128 stands for zero in the data rows.
Here are some points, one per row:
[ 54  43  98 107 104 165 146  35 112 113  86 151 190 118 137  64 199 149
 153 126  83 156 148 121 144 189 137  86  88 131 154 131 141 117 100 109
 147 131  84 161  87 142 117 142 113 153 147 124 136 135  71 121 145  83
 167 119 188 183 146 124 125 174 119]
[149 104  86  97  89  96 143 185 123 117 102 128 172 135 137  95 176 174
 121 115  85  99 122 181 108 128 128 115 125 150 107 136 114 136 127 165
 119 163 178 138 107 191 100 159  88 104 168 120  94  97 158 149 129 112
 145 171 174 113 141  92 135 107 179]
[ 95  93  73 126 128 143 165  79  92 101  91 115 102 108 104  80 152 153
 152 103 138 140  74  97 147 173 181 116 127 144 142 191 169 147 109 105
  92 185 136 137 106 174  89 168 123 115 153 116 115 133  81  94 113 201
 129 138 201 150 136 155 139 112 146]
[110 123 153 118 148 195 129 131 135 113 121 151 121 165 134  77 143 154
 129  99  98 101 191 205  98 114 135 108 134 153 109 121 128 118 127 138
 100 200 127 143 111 154 138 155 153 104 114 128 185 159  69 129 182 101
 168 137 165  97 116 131 106 156 153]
[ 72 107  89 133 111 159 161  90 115 173 177 165 131 120 109  85 137  88
 129 122 113 132 162 125 144 176 119  96 116 167 105 151 130 106 111 173
 141 192 154 133  87 169 103 158 138 129 150 115 127  79 168  94 171 126
 172 168 109  78 128 102 131 148 151]
[148 126  82 138 100 120 176 100 116 184 102  94 142 120 152  97 192  94
 165 130 112 143 180 115 111 108  62 114 122 131 110 138 105 137 105 169
 158 184 137 152  94 171 140 173 172  85 132  97 136  99 113  86 145 163
 131 107 144 143 133 133 108 131  91]
[125 108 119 146 146 127 165 157 113 178 106  95  79 144 142  72 122 137
 120  97 145  87 170 122 120  92 121 104 148 167 124 109 142 103 134  92
 139 159 160 175 113 147 132 181  91 157 192 113 184  95 137 159 176  33
 156 105  78  87 151 190  99 135 116]
[142 118  99 116 109 108 133 129 124 178 118  98  63 126 157 103 123 163
 146 109  63 151 143 155 143  96  99  92 122 159 117 126 140 104 105 130
 161 162  84 150 168 164 163 151 132  90 121 112 146 132  77 157 125 102
 164  77 111 128 125 124 126  77 161]
[149 112  76 124  89 140 122 172 116 166  94  76 181 115 142  64 102 192
 158 128  96 105 105 108 122 102 130 186 168 142  89 133 121 118  98 167
 120 198 198 152 112 146 123 152 108 140 101 125  90 102 147 124 135 125
 147 175 137 142 125  89 104 128 101]
[ 97 154 107  90 120 131 154 130 135 170 120 152 107 165 151 107 174  95
 123 104 115  96 127 106 159 102  98  34  92 134  83 127 149 118 155 166
 197 134 209 103  92 195 134 152 135 129  98 135  95 169 217 142 106  76
 192 113 141 190 151 151 115 146 123]
[122  88 127 115 147 125 178 116 134 147 155 131 141 161 110 108 149 144
 144 129 134  95  88  99 152  61 144  86 125 142  85 158  85 172 126 158
 172 122 136 131 104 140  69 196 102 147 109 144 174 113 111 130 151  54
 156 106 230 137 133 193 168 107 152]
[109  93 103 182  59  77 104 166  95 198  54  82 186 137 165  68 136 106
 149 150 114 134  65 168 154 190 141 199 143 164  82 105 133  64 119 111
 130 162  49 124 107 163 145 174 151 129 137  98 156 116 155  86 186 154
 156 161 172  53 126 130 136 114 109]
[ 84 110 134 128 145 120 173 112 138 177  63 138  96 136  75  74 185 201
 106  95 122 119 161  95 148  27 182  34 119 137 142 143 165 144 115 121
 145 124 139 166  90 164  98 181 123 172 149 158 155 115  62 164 149  88
 176 125  93 125 157 175 119 109 108]
[138 136 143  85 131 148 117 138  93 102 153 112 106 139 146  97 131 150
 131 133 120 127 126  94 142  88 126  98 108 152 128 150 154 128 137 125
 139 187 147 110 108 158 156 105 173 118 180 123 190 121 111 123 148  65
 159 183 141  89 109 140 110  91 134]
[ 61  93 149 147  73 169 124 125 113 173  87 100 107 118 144  86 171 189
 140 109 128 120 117  50 103 153 134 157 125 155 122 182 118 144 116 164
 180 113  70 129 102 159 112 177 106 163 139 133 195 156  80  74 154  87
 169 174 138 118 129 161 107 131 153]
[ 91 144  95 110 115 112 109  93 124  97  90 102 107 152 106 103 137 155
 149 114 103 134 140 103 169 151  98 102 103 159 135 157 138 134 112 159
 164 180 160 164 128 138  65 137 126 111 115 115 135 118 120 110 177  79
 176 194  82  97 146 126 152 123 151]
[122 160  60 100 139 166 137 148 116 149 156 134 103 132 132  97 134 136
 121 144 136 110 131 114 132 148 125 141 144 166 130 142 111 148  99 185
 166 149  96 128  65 168 114 146 119 116 142 126 129 122 113 143 166  73
 174  72 148 125 111 151 141 120 122]
[163 154 146 112 169 144 153 136 149 192 111  79 118 138 111  87 130 185
 136 101  94 126 149  97  82  96 112 159 139 150 133  76 110 105 121 149
 128 145  44 160 116 146 107 167 144 152 157 139 215 136 145 145 138 168
 168 181  99 117 140 156 116 152  52]
[115 137 111  75 100 149 145 112  96 147  62 118 139 156 118  86 110 148
 150  84 119 133 138  72 147 182 153 196 153 151  83 110 135  82 144 188
  91 122 161 124 105 147 127 142 110 155  98 109 134 163 149 147 171 113
 156 106 143 165  91  99  82 108 146]
[159 117  77 147 130 121 129 126  85 169 106  37  86 156 128  81  77 126
 117 124 103 139 113  86  82 118 101 145 125 144  96 103  98  70 138 156
 161 159  74 159  92 162 104 173  95 109 114 142 137 133 151 126 216  79
 164 147  90 169 121 157  93 132 108]
[138  95  68  89 117 182 109 161  95 186 119  76  52 107 139  82 114 115
 135 116 139 139 146  77  62 106 106 120 143 153 121 127 133  70  90 123
 123 181  80 124  91 139 130 129 164 156 110 134 168  91 173 179 144 109
 154 117 149  76 158 143 102 131  86]
[134 111  63 138  88 149 193 111 142 139 110  97 138 161 166 105 157 160
 143 138 114  99 179 115 100 119  80 117  99 152 122 149 133 118 113 179
 166 152 136 146  85 181 139 145 164 103 123 133 145 140 139 161 149 153
 150 225 112 121 122 128 145 149 201]
[ 93 139  67  84  97  69 140 142 121 116 108 131  86 120 157 116 102 183
 151 130  88 128 149 162  84  66 116 113 119 151 114 144 174 128 146 152
 176 111 159 100  91 150 125 164 112 124 157 136 137 131 132 129 182 125
 127 126 128 166 149 167 120 127 104]
[141 149  89 121 129 164 153 102 131 139 135 113 163 142 156  75 131  74
 131 109 120 105  98 131 142  74  53 145 153 169  84 151 152 153 111 162
 120 150 150 162  96 199 130 185 166 189  95 127 120 110 177  95 162  74
 146 168 187 115 118 134 137  80 124]
[152 133  48 115 103 143 147 143 133 144  97 127 111 159 126  81  90 131
 155 117 109 148  79 137 144 192 122 142 143 136 132 103 138 152 126 160
 120 123 126 145  94 135 119 151 113 128 115 116  87 124 190 135 155  96
 140 147 236 121 139 136  92 118 179]
[114  96 106 138 163 100 148 105 102 122 112 120  97 146 170 108 184 173
 125 166 157 106 102 190 133 119 103  26 124 126 127 164 142 128 117 129
 176  91 175 117  75 203 113 166 126 155 161 114 151 130 147 105 169  80
 117 192 137 151  82 105 120 101 133]
[ 41  90 129 130  45 184 165 150  89 115 157 178 152 118 119 103 131 121
 151 123  64  83 128 150  81 130 101   4 116 142 107 156 174 190 108  99
 166 144 105 136  95 165 115 106 106 112 105 113 167 120 141 111 145 107
 108 161  47 137  67 140 115 158 157]
[133 127  70 172  74 114 147 136 105 126  54 133 122 157 115  98 134 124
 162 137 104 109  45 139 147 143 123 162 135 156  95 159 150 121  66 165
 168 158 213 117  82 183  91 149  77 110 153 118 140 151  94 141 133  28
 162 127 140  65 143  98  90  77 121]
[105 146 109 102 149 134 117 123 149 109 109 164  89 146 149  94 153 114
 144 125  80 126 130 108 132 123 139  92  99 132 169 181 146 150 113 151
 156 157 121 127 110 155 132 175 122 119 114 155 153 102 126 176 153 111
 175 212 113 148  98 153 120 143 162]
[166 110  34  95 115 117 163 140 130 225 105  96 152 143  65  76 175 114
 172 124  90 159 146 109  80  70 129 108 126 138 127 164 150 137 111 175
 122 178 101 118  90 158 119 133  77 124 126 118 144 142 152 137 161 144
 146 165 131 106 114 120 158 133 163]
[130  99  86 155  93  53 155 116  84  84 114 118  68 138 113 121 168  92
 154 151  94 125 114 134 230 131 142  52 144 158 125 167 137 102 144 136
 160  89  52 105 163 129 116 140 111 108 141 117 114 138  66 105 104 168
 158 222 150 104 112 120 148  99 179]
[120 130  84  95 102 167 164 155 116  76  93 157 115 181  97  86 148 140
 146 126 133 114 117 139  73 124 140 160 112 171 169 161 112 132 118 174
 184 112  46 141  88 185  76 171  91 178 171 172 193 148 174  84 196  76
 177 119  54 139 119 101 145 108  89]
[162 137  89 141 161 162 154 128 124 174 126 141  77 118 154 107 152 129
 158 133 114  89 147 143 128 134  99 101  99 160 130 180 140 111  97 206
 105 161  23 114  77 159 118 151 133 148 132 133 117 123 147 112 182 115
 149  65  83 178 123 180 150 107 121]
Along one direction, these points spread out more than along any other. For each point below, how far along it does it lie, from 0 to 99? 50 is the average, and the first point above lies past it. One standard deviation of the points above along it is 16.
[115 137 111  75 100 149 145 112  96 147  62 118 139 156 118  86 110 148
 150  84 119 133 138  72 147 182 153 196 153 151  83 110 135  82 144 188
  91 122 161 124 105 147 127 142 110 155  98 109 134 163 149 147 171 113
 156 106 143 165  91  99  82 108 146] 30
[114  96 106 138 163 100 148 105 102 122 112 120  97 146 170 108 184 173
 125 166 157 106 102 190 133 119 103  26 124 126 127 164 142 128 117 129
 176  91 175 117  75 203 113 166 126 155 161 114 151 130 147 105 169  80
 117 192 137 151  82 105 120 101 133] 75
[ 41  90 129 130  45 184 165 150  89 115 157 178 152 118 119 103 131 121
 151 123  64  83 128 150  81 130 101   4 116 142 107 156 174 190 108  99
 166 144 105 136  95 165 115 106 106 112 105 113 167 120 141 111 145 107
 108 161  47 137  67 140 115 158 157] 80
[ 91 144  95 110 115 112 109  93 124  97  90 102 107 152 106 103 137 155
 149 114 103 134 140 103 169 151  98 102 103 159 135 157 138 134 112 159
 164 180 160 164 128 138  65 137 126 111 115 115 135 118 120 110 177  79
 176 194  82  97 146 126 152 123 151] 60
[141 149  89 121 129 164 153 102 131 139 135 113 163 142 156  75 131  74
 131 109 120 105  98 131 142  74  53 145 153 169  84 151 152 153 111 162
 120 150 150 162  96 199 130 185 166 189  95 127 120 110 177  95 162  74
 146 168 187 115 118 134 137  80 124] 41
[ 61  93 149 147  73 169 124 125 113 173  87 100 107 118 144  86 171 189
 140 109 128 120 117  50 103 153 134 157 125 155 122 182 118 144 116 164
 180 113  70 129 102 159 112 177 106 163 139 133 195 156  80  74 154  87
 169 174 138 118 129 161 107 131 153] 51
[109  93 103 182  59  77 104 166  95 198  54  82 186 137 165  68 136 106
 149 150 114 134  65 168 154 190 141 199 143 164  82 105 133  64 119 111
 130 162  49 124 107 163 145 174 151 129 137  98 156 116 155  86 186 154
 156 161 172  53 126 130 136 114 109] 17
[120 130  84  95 102 167 164 155 116  76  93 157 115 181  97  86 148 140
 146 126 133 114 117 139  73 124 140 160 112 171 169 161 112 132 118 174
 184 112  46 141  88 185  76 171  91 178 171 172 193 148 174  84 196  76
 177 119  54 139 119 101 145 108  89] 49
[166 110  34  95 115 117 163 140 130 225 105  96 152 143  65  76 175 114
 172 124  90 159 146 109  80  70 129 108 126 138 127 164 150 137 111 175
 122 178 101 118  90 158 119 133  77 124 126 118 144 142 152 137 161 144
 146 165 131 106 114 120 158 133 163] 41
[ 72 107  89 133 111 159 161  90 115 173 177 165 131 120 109  85 137  88
 129 122 113 132 162 125 144 176 119  96 116 167 105 151 130 106 111 173
 141 192 154 133  87 169 103 158 138 129 150 115 127  79 168  94 171 126
 172 168 109  78 128 102 131 148 151] 53
[ 93 139  67  84  97  69 140 142 121 116 108 131  86 120 157 116 102 183
 151 130  88 128 149 162  84  66 116 113 119 151 114 144 174 128 146 152
 176 111 159 100  91 150 125 164 112 124 157 136 137 131 132 129 182 125
 127 126 128 166 149 167 120 127 104] 56
[122 160  60 100 139 166 137 148 116 149 156 134 103 132 132  97 134 136
 121 144 136 110 131 114 132 148 125 141 144 166 130 142 111 148  99 185
 166 149  96 128  65 168 114 146 119 116 142 126 129 122 113 143 166  73
 174  72 148 125 111 151 141 120 122] 45
